Here are some numbered points:
[ 0.16 -0.2   0.   -0.28  1.27 -0.75  0.67 -0.27 -1.25 -1.42  0.07  0.23
 -1.13  0.83  0.95  0.35  0.7   0.  ] 0
[ 2.66 -0.29  1.67 -0.53  0.39 -1.62  0.52  0.   -0.11 -2.32 -0.71  0.36
 -1.88 -0.6   1.64 -0.69  0.69 -0.18] 1
[ 1.03 -1.06  1.34 -0.89 -1.62 -1.8   0.95  0.1  -1.21  0.59  0.25 -1.23
  1.15  0.98 -0.76  1.06  0.1  -0.66] 2
[-3.67  2.38 -1.08  3.11  0.12  2.27 -2.49  1.25  0.22  1.21  0.53 -0.87
  0.43  0.07 -0.03 -0.78 -0.54  0.02] 3
[ 1.39 -0.69 -1.28 -0.85  2.12  0.3   1.25 -0.95 -0.72 -0.94  0.33  0.68
 -0.18 -0.32 -0.16  0.19  0.77  0.38] 4
[-1.39  0.86 -1.9  -0.72  0.23  0.19  0.61  0.03 -0.53  0.98  0.44  0.06
 -0.42 -0.08 -1.1   0.46  0.4   1.38] 5
[ 0.08  0.84  1.41  0.98  0.75 -0.88 -0.79  0.14 -0.81 -1.39 -0.29 -0.21
 -0.89 -0.14  1.07 -0.73  0.8  -0.55] 6
[ 2.79 -1.21  1.04 -1.61 -0.87 -1.66  1.51  0.39  1.62 -0.59 -1.05  0.59
 -0.07 -1.19 -0.8   0.2   1.26 -0.01] 7
[-2.12  0.91 -1.66 -0.09 -0.01  0.79 -0.36  0.67 -0.45  1.4   0.36  0.02
  0.18  0.63 -1.05  0.93 -0.37  0.95] 8
[-3.22  0.98 -1.37  1.24 -0.26 -0.09  0.3   0.24 -0.18  0.72  0.08 -0.04
 -0.61  0.5   0.33  0.6   0.02  0.01] 9
[-0.51  0.99 -0.81  0.16  0.52 -0.11  0.19  0.02  0.22 -0.44  0.01  0.43
 -1.03 -0.55  0.58 -0.34  0.09  0.25] 10
[ 0.19  0.06 -0.79  0.96  1.48  1.6  -0.08 -0.49 -0.81 -1.06  0.86 -1.36
 -0.89  0.63  0.96 -0.83  0.14  0.05] 11
[ 0.08 -0.2  -0.79  1.03  0.39  0.46  0.86 -0.56 -0.79 -0.71  0.32 -0.73
 -1.12  0.03  0.81 -0.24  0.05 -0.21] 12
[ 0.85  0.12  2.06  0.26  0.09 -1.22  0.45 -0.59 -0.67 -1.43 -0.43  0.14
 -1.14  0.24  1.37 -0.19  1.24 -0.07] 13
[ 3.76 -0.14  0.63 -0.2   1.19 -1.51  1.72  0.92  0.48 -2.17  0.56 -0.5
 -1.27 -1.06  1.1  -1.67  0.14 -0.74] 14
[ 5.34 -1.99  3.31 -5.46 -0.73 -3.82  0.72 -0.79 -0.09  0.73  0.93  1.09
  3.11  0.29 -2.04  0.77  0.32 -0.96] 15
[ 0.26 -0.53 -1.56 -0.91 -1.71  2.71 -0.95 -0.08  1.17  0.83  1.05 -1.2
  0.06  0.46 -0.62 -0.57 -0.02  1.17] 16
[-0.27  0.23 -4.67 -0.76  2.74  3.29 -0.15 -2.3  -0.91  0.06  1.86  0.18
  0.31 -0.31 -0.02 -0.59 -0.49  1.32] 17
[-1.78  0.65 -1.1   0.55  0.16  0.23 -0.32  0.41 -0.15  0.2  -0.35  0.3
 -1.   -0.14 -0.36  0.66  0.8   0.57] 18
[-1.49 -0.51 -0.73  1.43 -1.17  4.45 -3.87  1.04  0.48  1.01  0.83 -2.09
  0.08  1.09 -0.63 -0.78 -1.25  0.66] 19
[ 3.33 -0.69  2.75 -2.97 -0.43 -2.9   1.02 -0.41 -0.68 -1.38 -0.34  0.28
 -0.78  0.2  -0.06  0.11  1.95  0.39] 20
[ 1.41 -0.93  1.97  1.24 -0.26 -1.05 -0.22  0.52  0.29 -1.09 -1.   -0.02
  0.57 -0.8   0.54 -0.17  0.24 -1.5 ] 21
[-1.66  0.86  0.14 -0.39 -0.1  -1.01 -1.18  0.67 -0.2   1.32  0.42  0.87
  0.97  0.51 -1.07  0.66 -0.3  -0.35] 22
[ 2.91 -0.04 -0.67  0.82  0.61 -0.14  2.13  1.09  0.32 -1.65  0.6  -1.49
 -1.36 -1.01  0.93 -1.25 -0.54 -0.58] 23
[-1.44  1.12 -1.2   0.44  0.83 -0.16  0.08  0.29 -0.98 -0.54 -0.15  0.01
 -1.69  0.05  0.8   0.09 -0.07  0.5 ] 24
[-1.65  1.56 -3.21 -0.75  1.89  0.08  0.96 -0.93 -1.07  0.69  1.01  1.06
 -0.26 -0.13 -0.03  0.1   0.22  1.51] 25
[ 1.07 -0.44  0.37 -0.18 -0.99 -0.53  0.63 -0.26 -0.26 -0.15  0.18  0.2
  0.43 -0.15  0.72  0.52 -0.27 -0.19] 26
[ 1.28 -1.26  1.02 -1.15 -1.03 -1.03  0.1   1.37  0.36  1.22 -0.19 -0.43
  1.23  0.46 -1.86  1.23 -0.29  0.06] 27
[-0.94  0.33  1.27  0.13  0.54 -1.32  0.46 -0.73 -0.96 -1.46 -1.01  1.52
 -1.68  0.29  1.39 -0.2   0.64  0.49] 28
[ 1.73 -0.23 -0.09 -0.67  0.02  1.68 -1.38 -0.86  1.31 -0.44  1.18 -0.23
  0.28 -0.43 -0.17 -1.59  0.21  0.21] 29
[ 1.83 -0.09  0.18 -0.51  0.72 -0.31  1.11 -0.05 -0.77 -1.2   0.43 -0.22
 -1.13  0.31  1.07 -0.08 -0.25  0.19] 30
[ 0.73  0.02  2.32 -1.04  0.51 -2.52  1.02 -0.04 -1.1  -0.05 -0.28  0.8
 -0.09  0.52 -0.19  0.74  0.45 -0.23] 31
[ 3.89 -2.34  1.75 -1.33 -1.13 -2.51  1.41  1.43  1.63  0.86 -0.92 -0.5
  2.67 -1.07 -1.99  0.85 -0.67 -2.2 ] 32
[-1.83  0.41 -1.31  0.6   0.06  1.7  -0.3   0.01 -0.19  0.39 -0.26 -0.41
 -0.39  0.39  0.05  0.35 -0.1   0.59] 33
[ 1.28 -1.48  1.44 -0.79 -0.98  0.37 -0.17  0.    1.71  0.03 -0.04 -0.59
 -0.3   0.36 -1.04 -0.67  1.55  0.54] 34
[ 0.48 -0.94 -1.59 -0.58  0.64  2.73 -1.79 -0.46 -0.69  0.19  1.83 -1.45
  0.31  1.86 -0.81 -0.61 -0.54  0.75] 35
[-2.44  0.67 -0.81  2.11 -0.29  2.99 -2.48  0.88  0.07  1.18  0.42 -1.32
  0.67  0.56 -0.45 -0.08 -1.23 -0.14] 36
[ 0.64 -0.2   0.25 -0.13 -0.71 -0.46  1.32 -0.09  0.5  -0.65 -0.88 -0.24
 -0.78 -0.35  0.71 -0.03 -0.19  0.06] 37
[-2.34  0.69 -3.23  0.05  1.31  2.07 -0.65 -1.03 -0.28  0.95  0.73  0.18
 -0.3   0.5  -0.08 -0.26 -0.13  1.48] 38
[-2.38  2.4  -1.21  3.17  0.5   1.43 -0.11  0.57 -0.12  0.26  0.14 -1.38
 -0.04 -1.25  0.61 -1.02  0.12 -0.36] 39
[-3.17  1.14 -1.17  0.71 -0.84  0.51 -0.78  0.25  0.18  1.18 -0.31  0.5
 -0.15  0.9  -0.1   0.77  0.09  0.88] 40
[ 0.05  0.46 -0.76 -0.14  0.21  0.42  0.23  0.06 -0.57  0.16  0.79 -0.51
  0.08  0.19 -0.34 -0.01  0.54  0.57] 41
[ 0.91 -0.66  0.86 -0.24 -1.73 -0.37 -0.2   0.74  0.97  1.15  0.31 -0.56
  1.62 -0.16 -0.99  0.2  -0.39 -0.69] 42
Which two points above are nearest to each new point? Their numbers follow each, smallest number first.
[ 1.5  -1.46  0.16 -3.39  1.24 -0.28  1.   -2.34 -1.26 -0.18  0.78  0.45
  0.56  0.82 -0.95 -0.17  0.58  0.34] 4 30
[ 2.63 -3.86  2.84 -1.81 -2.52 -0.84  1.63 -0.91  0.1   0.82 -0.44 -0.47
  2.12  1.37 -0.71  1.71 -0.04 -0.62] 2 27
[-0.16  0.3  -4.22 -1.16  2.88  2.89  1.08 -2.79 -1.36 -0.45  1.84  0.89
 -0.38 -0.68  0.46 -0.31  1.31  1.52] 17 25
[ 0.26 -0.6   0.88 -1.41 -0.53 -2.35  1.5  -0.44 -0.44  0.47 -1.03  1.59
  0.64 -0.03 -0.65  1.46  0.05  0.08] 26 31
[-1.13  1.2  -1.58  2.75  0.65  2.41 -1.37 -0.08  1.27 -0.06  0.52 -1.26
  0.62 -1.43  0.68 -1.77 -0.3  -0.85] 36 39
[ 3.72 -2.11  2.87 -0.98 -0.62 -1.08  2.18 -0.52 -0.07 -2.02 -0.48 -0.46
 -0.62  0.57  1.51 -0.39 -0.08 -0.69] 1 20
[-0.96 -0.3   0.28  0.03 -0.91 -0.2  -1.37  0.49  0.57  1.24 -0.22  0.43
  0.76  0.58 -1.    0.88 -0.43 -0.2 ] 22 42
[-0.97  0.59 -0.41 -0.13  0.31 -0.44  0.63 -0.58 -0.29  0.43 -0.23  0.14
  0.23  0.19 -0.45  0.07  0.53  0.3 ] 10 41
[ 4.86 -2.24  2.43 -1.83 -1.25 -3.73  1.38  0.95  2.01  0.6  -1.1   0.96
  3.45 -1.76 -1.2   0.94 -0.49 -2.35] 15 32
[ 3.68 -2.97  2.52 -6.05 -0.82 -3.82  3.51 -0.7   1.18  1.2  -1.35  2.75
  1.76 -0.15 -2.92  1.23 -0.76  0.43] 15 32
[ 1.76 -0.63  1.23 -2.33 -0.48 -3.5   0.39  0.47 -0.49  0.47  0.12  0.81
  1.38  0.13 -1.43  0.9   1.05 -0.5 ] 2 31
[ 1.13 -1.23  1.29 -0.72 -2.42  0.07 -0.3  -0.36  1.53  0.46  0.01  0.08
  1.35 -0.05  0.13  0.19 -0.95 -0.85] 26 42
[-0.61  0.44  1.31 -0.45  0.35 -1.76  0.04 -0.32 -0.33 -1.01 -1.14  1.66
 -1.02  0.03  0.88  0.    0.57  0.04] 13 28
[ 2.03 -0.19 -0.15 -1.19  1.06  0.72  0.61 -1.66 -0.88 -1.8   0.41  0.02
 -0.78  0.2   1.14 -0.88  0.84  0.88] 4 30
[ 3.74 -0.96  4.07 -3.34 -1.62 -2.76  0.55 -1.26 -1.01 -1.58  0.38  0.04
 -0.25  1.28  1.06 -0.31  2.05  0.51] 1 20
[-1.42  0.14  0.45  0.45 -0.17 -1.26  0.89  0.62  0.5   0.53 -1.58  0.91
 -0.37 -0.54 -0.43  1.15  0.36 -0.12] 18 37
[ 0.13 -0.78  0.61 -1.26 -0.35  0.48 -0.16 -0.38 -0.4   0.63 -0.36  0.78
  0.19  0.47 -0.2   0.99 -0.9   0.7 ] 26 41
[ 2.86 -1.19  1.57 -0.39  0.68 -2.26  0.66  0.78  0.93 -0.23 -0.42  0.45
  1.13 -0.7  -0.32  0.09 -0.63 -1.88] 7 21
[ 1.68 -1.26  0.92 -0.1  -1.52 -0.94  0.15  0.31  1.21 -0.01 -0.32 -0.5
  0.77 -0.83 -0.61 -0.13  0.25 -1.19] 21 42
[ 0.15  0.83 -0.98 -0.19 -0.3   0.29  0.2   0.4   0.05  0.15 -0.32 -0.26
 -0.71 -0.69  0.34 -0.08 -0.42  0.93] 10 41
[ 2.54 -0.76  1.31 -0.9  -1.62 -0.32 -0.17  0.05  1.02  0.18  0.36 -1.01
  1.23 -0.4  -0.45 -0.39 -0.53 -0.68] 26 42
[ 1.62 -0.43 -0.41 -0.69  0.39 -0.08  1.33 -0.5   0.08 -0.81  0.15  0.23
 -0.4  -0.09  0.47 -0.35 -0.42 -0.03] 30 37
[-0.96 -1.22 -0.11  0.96 -0.71  1.59 -0.6   0.05  1.17  0.22 -0.51 -0.43
 -0.05  0.21 -0.53 -0.55 -0.45 -0.11] 33 41
[ 0.35 -0.3  -0.57  0.78  0.56  0.26  0.53 -0.41 -0.29 -0.39  0.29  0.
 -0.22 -0.24  0.59  0.07  0.2  -0.06] 12 41
[ 2.11 -2.11  2.07 -0.92  0.26 -2.59  0.74  0.51 -0.55 -0.1  -0.99 -0.81
  1.31  0.62 -1.37  1.19  1.52 -1.55] 2 31
[ 1.84  0.61 -3.18  0.03  2.93  1.72  1.37 -1.42 -1.5  -2.32  1.79 -0.66
 -1.56 -1.14  2.17 -1.79 -0.97  0.03] 4 11
[ 0.48 -0.58  1.62 -2.27 -0.33 -1.89  0.88 -0.35 -0.07  0.29 -0.9   1.87
  0.39  0.43 -0.75  0.96 -0.3   0.5 ] 26 31
[-0.12 -0.79  0.69 -1.45 -0.7  -1.1   1.56  0.09  0.49  1.38 -0.89  1.05
  1.2   0.15 -1.43  1.2  -0.42  0.44] 27 42
[-0.45  1.01  0.25  1.46  1.24 -0.63 -1.2   1.63 -0.24  0.23  0.34 -0.03
  0.79 -0.45 -0.35  0.05 -1.6  -1.57] 10 22
[-2.32  1.28 -1.43  0.79  0.78  0.81 -0.62 -0.4  -1.03  0.46  0.02  0.65
 -0.16 -0.03  0.37  0.37 -0.65  0.82] 18 33
[-2.21  1.   -0.82  0.9  -0.63  1.83 -2.87  0.56 -0.17  0.85  0.75 -0.16
  0.58  0.59 -0.37 -0.01 -0.94  0.29] 33 36
[ 1.41 -1.6   1.28 -0.99 -2.29 -1.32  0.14 -0.29  0.52  0.44  0.    0.2
  1.53 -0.16 -0.03  0.88  0.09 -0.86] 26 42
[ 0.86  0.24  2.03  1.29 -0.43 -1.54  1.09  0.7  -0.23 -1.75 -0.58 -0.15
 -1.86  0.11  2.18 -0.49  0.22 -0.39] 1 13
[-0.38 -0.73  0.23 -0.7  -1.26 -0.68  1.15  0.62  0.69  1.7  -0.17 -0.33
  0.43  0.42 -1.65  1.12  0.44  0.28] 27 42
[-0.84  0.73 -0.02 -2.37 -0.89 -2.47  1.21  0.89 -0.1   2.04 -0.22  1.11
  0.65  0.3  -1.47  1.5  -0.54  0.5 ] 22 27
[ 0.02  0.08  0.94 -0.56  0.16 -2.03  0.3   0.37  0.22  0.39 -1.09  0.72
  0.77 -0.3  -0.4   0.78  0.14 -0.91] 26 31
[ 2.33 -1.58  1.54 -0.49  0.56 -2.58  1.87  0.49  0.67 -0.36 -1.52  0.86
  1.11 -1.   -1.15  0.71  0.41 -1.15] 7 31
[-1.77 -0.18  1.13  0.11 -0.2  -1.69 -0.3  -0.52 -0.32  0.99 -0.77  2.01
  1.81  0.46 -0.42  1.32 -0.94 -1.03] 22 31
